Q:
[[-1.889  0.024 -0.002  0.973 -2.299  1.170  1.318  0.309  0.329 -1.129
  -0.327]
 [-0.817  0.091 -0.069  1.186 -4.778  1.749  1.764 -0.292 -0.093 -4.610
  -0.462]
 [-3.572 -0.060  0.073  0.411  2.234 -0.639  1.704  0.471  0.541  3.806
   0.313]
 [-4.823  0.033  0.011  2.027 -3.904  1.960  3.352  0.578  0.706 -1.353
  -0.478]
 [-5.823 -0.018  0.054  1.493 -0.379  0.400  3.768  0.477  0.714  2.062
   0.099]
 [-3.170  0.061 -0.025  1.767 -4.617  2.047  2.709  0.247  0.391 -2.992
  -0.530]
 [ 2.237 -0.078  0.051 -1.172  3.424 -1.063 -2.837  0.449  0.084  3.212
   0.140]
 [-4.374 -0.067  0.086  0.795  1.528 -0.085  1.858  0.843  0.818  3.930
   0.107]
 [-5.896  0.011  0.034  1.939 -2.378  1.290  4.017  0.549  0.770  0.327
  -0.198]
 [ 1.211  0.022 -0.020  0.270 -2.408  1.253 -1.080  0.325  0.085 -2.100
  -0.523]
 [-2.302 -0.028  0.040  0.511  0.367  0.152  1.018  0.437  0.423  1.657
  -0.001]
 [-0.424  0.017 -0.005  0.739 -2.647  1.490 -0.101  0.525  0.337 -1.586
  -0.552]]
A: -1.129

Q:
[[-1.404 -1.812 -0.188  4.451  1.710  3.205  6.091 -2.457  2.044  2.388]
 [ 4.438  5.119  3.136  5.191 -0.402  4.528  0.822 -1.099 -4.806  5.739]
 [-5.293  1.383  2.368 -4.657  2.796  4.646 -2.250  3.399  2.703 -3.053]
 [ 2.989 -0.792  0.190  4.142  2.137  1.360  4.630  2.672  3.097  3.566]
 [-1.770  1.187 -1.261 -5.893 -5.659 -6.057  0.039 -3.621 -2.276  3.157]
 [-0.010 -1.891 -1.527 -2.839  1.557 -5.285 -0.287  5.308 -0.069  1.174]
 [-4.726  2.645 -2.571 -3.431  2.001 -5.075 -5.531 -6.016 -3.706 -5.230]
 [-0.690 -1.289 -3.043  1.332 -1.660  4.033 -1.027  3.448  5.741 -2.342]
 [ 4.550 -4.679  0.567  4.146 -2.773 -1.618 -4.134 -1.732 -3.985 -0.851]
 [-1.712 -4.255 -3.904 -5.189  5.252 -5.640  4.550  1.532  2.571  4.066]]
A: 2.044

Q:
[[ 3.957 -2.772  0.015 -4.620  5.243 -2.252  1.468  0.096 -3.545  4.667
   7.494]
 [ 3.141 -1.174 -2.244 -4.157  0.525  1.408  1.495  1.316 -1.594  3.649
   2.213]
 [ 3.656 -2.742 -0.195 -4.746  4.279 -1.812  2.145  0.209 -3.381  5.157
   6.276]
 [-0.332  1.240 -1.062 -4.991  1.598  2.294 -1.033  3.419  1.897  3.694
  -1.043]
 [ 2.507 -2.848 -3.060 -4.526  2.146  0.354  3.784  0.818 -2.632  4.198
   5.485]
 [ 3.186 -2.836 -2.715 -4.876  1.285  0.923  3.840  0.684 -3.070  4.714
   4.847]
 [ 1.577  0.099  0.264 -3.762  3.467  0.064  2.808  4.914  1.446  6.248
  -0.369]
 [ 0.173  1.478 -1.026 -4.434  1.827  1.597 -0.384  3.688  1.748  3.966
  -0.613]]
A: 4.667

Q:
[[-0.082  0.243 -2.795 -0.322  0.115 -0.552  2.532 -1.972 -0.194  0.087
  -0.720 -1.661  2.962  0.783]
 [ 0.240  2.060 -2.188  0.288  0.027  0.378 -0.115 -1.387 -2.697 -1.114
   1.258 -0.237  1.233 -1.468]
 [-0.243 -2.282  3.554 -0.379  0.037  0.370  2.603  2.267 -0.882 -2.859
  -0.356  3.519 -4.156 -2.067]
 [-0.064  4.343 -0.194  0.121 -0.101  1.339 -2.831 -0.431 -2.210  1.943
   1.556  3.961 -1.080  2.081]
 [-0.667 -5.499 -0.216 -0.139 -0.014 -1.810  4.472 -0.278  1.979 -0.946
  -1.848 -0.816  0.406 -0.335]]
A: 2.962

Q:
[[-0.046 -0.436 -0.105 -2.475  1.313 -0.890 -0.519  0.254  3.804]
 [-0.035  1.753 -5.517 -3.801 -2.617  1.428  2.637  3.487  5.132]
 [-0.040  0.464 -3.070 -1.953 -0.188 -0.517  0.763  2.652  3.329]
 [-0.044  0.196  2.768 -2.294  0.852  1.312  0.128 -2.124  3.529]
 [-0.032  0.396 -0.700 -2.935  0.069  0.459  0.597  0.512  4.198]
 [-0.041  0.913 -1.579 -3.665 -0.964  1.359  1.351  0.577  4.941]
 [-0.044  1.126  1.921  1.160  0.194  1.805  1.159 -0.357  0.191]
 [-0.055 -0.302  4.072  3.981  3.074 -0.719 -0.972 -0.692 -2.499]
 [-0.037  0.340 -1.248 -3.627 -0.064  0.371  0.586  0.583  4.902]
 [-0.048 -1.521  1.468  1.010  3.812 -3.232 -2.216  0.693  0.449]
 [-0.056 -0.403  4.820  3.548  3.078 -0.513 -1.071 -1.370 -2.119]
 [-0.043  1.081 -2.236  0.928 -0.287  0.204  1.323  2.874  0.526]]
A: 0.254

Q:
[[ 0.745 -1.478  2.894  1.700 -1.919  1.668  1.201 -0.713  1.041  1.510]
 [ 0.523  3.653  0.157  2.664  1.085  0.997 -0.698 -1.382  0.591  0.141]
 [-3.359 -2.520 -1.041 -4.427 -1.530 -0.253 -1.371 -1.436  1.013 -1.511]
 [ 1.419 -2.013 -0.608  2.237  2.383 -0.043 -1.621  1.264 -0.603 -2.379]
 [-1.035 -2.105 -0.779  0.426 -0.244 -0.342 -1.617  1.446 -3.904  0.996]
 [ 0.587 -0.266  3.027  1.173  1.211 -4.669  1.097  2.916  3.890  0.233]
 [-4.007  0.579  3.705  1.013  4.534  0.899  0.452 -0.110 -1.879 -2.264]
 [-0.326 -2.011  0.162 -0.429  3.952  1.230 -0.951 -2.000 -3.952  3.083]
 [ 0.430 -4.356  2.653 -1.866 -3.553 -0.292 -2.659  0.024 -6.270  0.237]]
A: 1.041
---
[ 6.302 -1.971  0.931 -0.060  2.894 -1.171 -0.539]: 2.894

[[ 6.894 -1.696 -2.530 -1.879 -1.471  2.151]
 [ 3.629 -3.579 -7.382 -1.037  0.772 -2.711]]: -1.037

[[-0.513  0.897  3.666  0.430 -1.847  0.539]
 [-2.098 -0.714  4.683 -1.443  6.404 -0.062]]: -1.443

[[-0.573 -3.597 -0.914 -0.357 -4.143  1.000]
 [ 0.435  7.071  2.739  0.927  6.955  1.632]
 [-0.439  5.375  3.404  2.026  4.750  2.855]]: 2.026

[ 3.555  4.772  4.561 -7.532  1.110 -0.756 -0.932]: 1.110

[[-1.713  4.056  0.169  0.998  3.270 -2.899 -5.673]
 [-2.883  5.236  0.352  1.856  1.566 -3.866 -3.848]]: 1.566

[-3.896 -4.545 -3.273 -1.594 -7.145]: -3.273
